128 stands for zero in the data rows.
Two rows play each game, the first against the second. How much does the first row win by? 15 is about a draw, 30 a big win and 0 a big loss. Wins can go round in a circle: one row can beat a second, the second a third and the third the first. Each row has two weighted sums of its numbers, A and B, taken from their middle values. A row wins by its A times the other's B, less its B times the other's A.
[172  75 149 187 176  94  63 129 153 154 138]
[177 130 127 110 125 134 115 145 131 148 134] -> 23
[121 138 181 132  89 146 126 108  92 122 109]
[163 103 126 214  84 164 105  94 184 162 184] -> 28
[ 50  85 146 146  29 184 183 175   0  57  68]
[100 155 151 123 171  85 121  70 105 109  85] -> 18
[136 127 128 142 133 131 105 178 180 113 155]
[109 143 118 117 134 126 127 144 104 122 128] -> 18
[143 126 143 150 121 132 113 118 120 127 125]
[115 140 140 112 125 123 109 133 179 129 132] -> 15
[131 133 144 112 157 105 122 128 184 120 175]
[ 88 110 118 161  74 116 142 164  81 133 107] -> 21
[166  98  94 140 199 136 133 141 167  99 118]
[145 141 106 101 126 143 104 104 113 133 134] -> 12
[165 124 102 133 155 153 170 140 169  85 105]
[119 135 133 138 107 137 118  96 115 160 110] -> 14
[100 123 114 160 111 114 110 117 120 130  96]
[129 128  84 120 102 106 136  87 153 142 153] -> 14
[103 152 114  88 131 174 159 114  57  75 130]
[109 126  89  87 112 134 113  97 153 108 161] -> 23
[144 117 116 105 121 124 102 102 134 119 138]
[141  59 177  76 167 119  91 223 140 205 154] -> 16
[ 92 128 137 136  92 149 119 156  74  99 110]
[126 114 131 132 146 137  75 100 134 140 166] -> 23
[127 134 121 110 126 131 122 121 125 133 120]
[119 112 128 162 118 137  88 151 161 107 183] -> 16
[ 84 121 133 161 115 136 158 116  93 118 116]
[188 136  36  90 246 119 163  80 210  22 130] -> 16
[195 134  73 173 101 146 195 175 117 147  95]
[107 110 145 101 131 156 158 186 119 163 120] -> 24
[156 130 191 128 121 153 135  98  96 115 106]
[202 166  88 151 179  98 226 225 156 127  70] -> 3
[125 119 112 142 155 128 131 123 139 121 115]
[ 31  89 120 179 119 166  95 187 114  38 159] -> 13
[126 124 129 153  91 129 121 128 121 148 134]
[138 131 127 119 138 118 122 139 147 135 134] -> 16
[141 105 128  50 164 122 136 152 131 125 182]
[176 153  56 157 117 136 152 114 125  96 119] -> 14
[142 111 157 143 122 160 150 144  82 144 121]
[144 129 125 121 156 121 141 145 107 150  84] -> 12
[ 66 110 147 148  84 160 141 161  52 127 104]
[118 109 151 120 125 124 117 143 142 135 157] -> 17
[145 131 119 125 118 130 129 117 115 144 132]
[216  83  61 152 188 167 149 132 183  16  91] -> 14
[101 144 108 123 140 122 118 137 112 170  55]
[ 94 115 146 119 120 147  92 174 130  92 160] -> 17
[116 128 110 130 115 124 140 126 145  91 172]
[135 125 179 121 102 157 189  38 117  92 151] -> 6
[159  86 120 134 123 133  86 139 146 126 141]
[ 72 104 136 134 147 132  67 166 161  67 223] -> 11
[ 98 118 136 105 108 106 145  94 138 132 178]
[114 126 118 129 123 134 118 107 126 136 132] -> 11
[158 137 186 125 124 167 130  92 106 121 127]
[143 127  91 156 129  91 172 162 126 148  80] -> 13
[116  89  55 104 117 136 119 111 167  96 170]
[162 155 120 142 132 144 140 141 161 134  98] -> 14
[120 165 118 141 120 127 133  95 113 149 109]
[164 134 119 139 170 144 156 161 156 111 114] -> 15
[116 135 116 108 134 141 104 104 110 119 129]
[130 125 191 107 119 150 213 211  78 195  60] -> 7
[130 128 137 103 125 157 111 119 117 143 119]
[126 143 115 129 119 125 106 129 129 105 121] -> 10
[154 124 138  84 156 127 111  82 104 148 116]
[124 125 145 108 121 135 146 160 137 167 115] -> 14
[151 131 117 178  97 128 122 116 123 160 106]
[ 29 124 102 212  82 121 137 176  66 135  51] -> 21
[119 130 112 104 118 102 144 114 229 140 172]
[131 141 108  77 125 150 104  81  87  77  95] -> 8
[142 126  81 118 116 131 111 111 112 112 118]
[105 116 118 147  84 144 136 132  96 132 150] -> 14
[122 141 139 165  69 162 121  86 133 133 142]
[157 142 131 101 103 121 102 131 136 153 153] -> 17
[ 67 151  87 193 166  76 113 140 143 155  82]
[130 142 151  58 122 137 173  69 126  99 138] -> 17
[ 67 131 106 122 130 150  96 155 138 101 188]
[113 133  98 137 121 112 125 142 119 132 126] -> 10
[128 139 154 121 147 133 114 114 131 132 103]
[136 130 118 100 132 112 122 123 115 123 168] -> 13
[114 132 108 185 123  96 118 133 154 173  59]
[143 115 111 133 131 115 144 105 109 136 141] -> 13
[130 151 214 169 151 134 155  38  88 141  67]
[131 140 128 133 130 140 119 129 121 137 106] -> 6
[187 149 137 102 117 141 134  93  92 133 118]
[105 138  47 167 147 102 125 131 146 162  55] -> 12
[197 103 144  99 173  96  97 189 169 158 130]
[119 146 161 159  89 145 141 101 126 128 130] -> 11
[195 148 112 183  90 135 135 138 137 161  85]
[115 126 124  94 120 123 118 150 106 129 114] -> 22
[113 134  95 131 112 123 114 120 109 152  92]
[125 121  94  95  96 102 140  85 110 143 166] -> 11
[115 131 143 151 133 123 140 120 102 130 112]
[136 126  98 145 162 123  97 118 146  88 152] -> 15
[ 77 132 134 132 170  99  89 119 148 111 122]
[126  87 161  66 147 121 133 177 146 201 154] -> 16
[118 100 125 141 121 136 108 137  78 116 126]
[155 116  84 141 139 136 164 138 138  89 121] -> 14
[138 136 165 120 126 108 127 118 104 159 109]
[118 134 145  77 149 105 122 131  92 165 117] -> 17
[140 133 117 113 103 135 131 119 114 117 119]
[169 144 114 127 135 114 146 122 138 127 131] -> 14
[110 129  95 116 103 114 112 105 140 172 150]
[131 117 127 173  95 162 138 119 156 141 117] -> 10
[143 128 145 149 124 128 119 111 147 142 132]
[ 61 107 123 156 122 120  49 140 190  55 255] -> 16
[ 44 147 208 114 169 106 136  68  45 120  76]
[107 126 158 124 125 130 116 128 148 141 131] -> 23
[145 133  86 119 143 124  99 114 120 100  92]
[108 105 108 137 143 121 119 148 168  71 171] -> 12
[148 118 140  79 173 134  98  81 128 114 143]
[118 125 131 133 133 118 102 119 137 139 129] -> 17
[ 77  74  72  97  25 112 211 158  65 233 177]
[111 127 135 136 115 125 114 132 123 123 128] -> 16
[ 86  81 100 197 129 126  84 136 192  97 129]
[110 148 103  92 145  73 142  86 186 132 157] -> 24
[138 127 136 150 109 106 130 140 137 127 201]
[194 126  73 169 168 112 156 167 161 110  74] -> 23
[110 159 114 139 160  75 159 121 153 134 130]
[116 174 176  78 115 173 190  45 102  25 139] -> 19
[140 135 124 123 138 130 120 121 133 129 134]
[105 104 106 255 148 108  85 128 141 173 118] -> 17
[154 124  89 187 161 115 162 111 166  97 103]
[116 127 148 113 145 125 107 214 149 134 144] -> 21
[118 123 112 122 223  56 146 135 225  72 172]
[154 123 106  80 137 141 125  91 148  80 109] -> 10
[159  90 215  93 194  99  60 130 149 164 178]
[118 131 144  59 143  79  93 146 163 144 153] -> 20
[134 133 116 131  78 131 111 123 115 142 125]
[149 122  96 119 132 131  85 100 143 138 124] -> 14
[128 134  83 108 123 123 113 123 115 110 107]
[ 87 110  99 143 195 172  92 170 174  63 202] -> 24
[111 135 104 169 105 144 116 112 129 165  99]
[180 148 118 120 113 104 128 130 150 134 131] -> 17
[134 139 178 127 176  97 115 109 102 127  87]
[142 133 149  99 163 115  76 144 155 146 136] -> 15
[ 48 111 124 167  88 129 140 157 137  60 155]
[121 137 143 133 125 106 126 132 148 122 169] -> 16
[165 136  78 148 158 138 111 121 152  84 111]
[121 128 158  95 116 137 104 135 111 150 124] -> 16
[139 111 137 134  88 133 128 128 102 150 126]
[111 158 182 133 138 123 141  89  96 119  85] -> 15
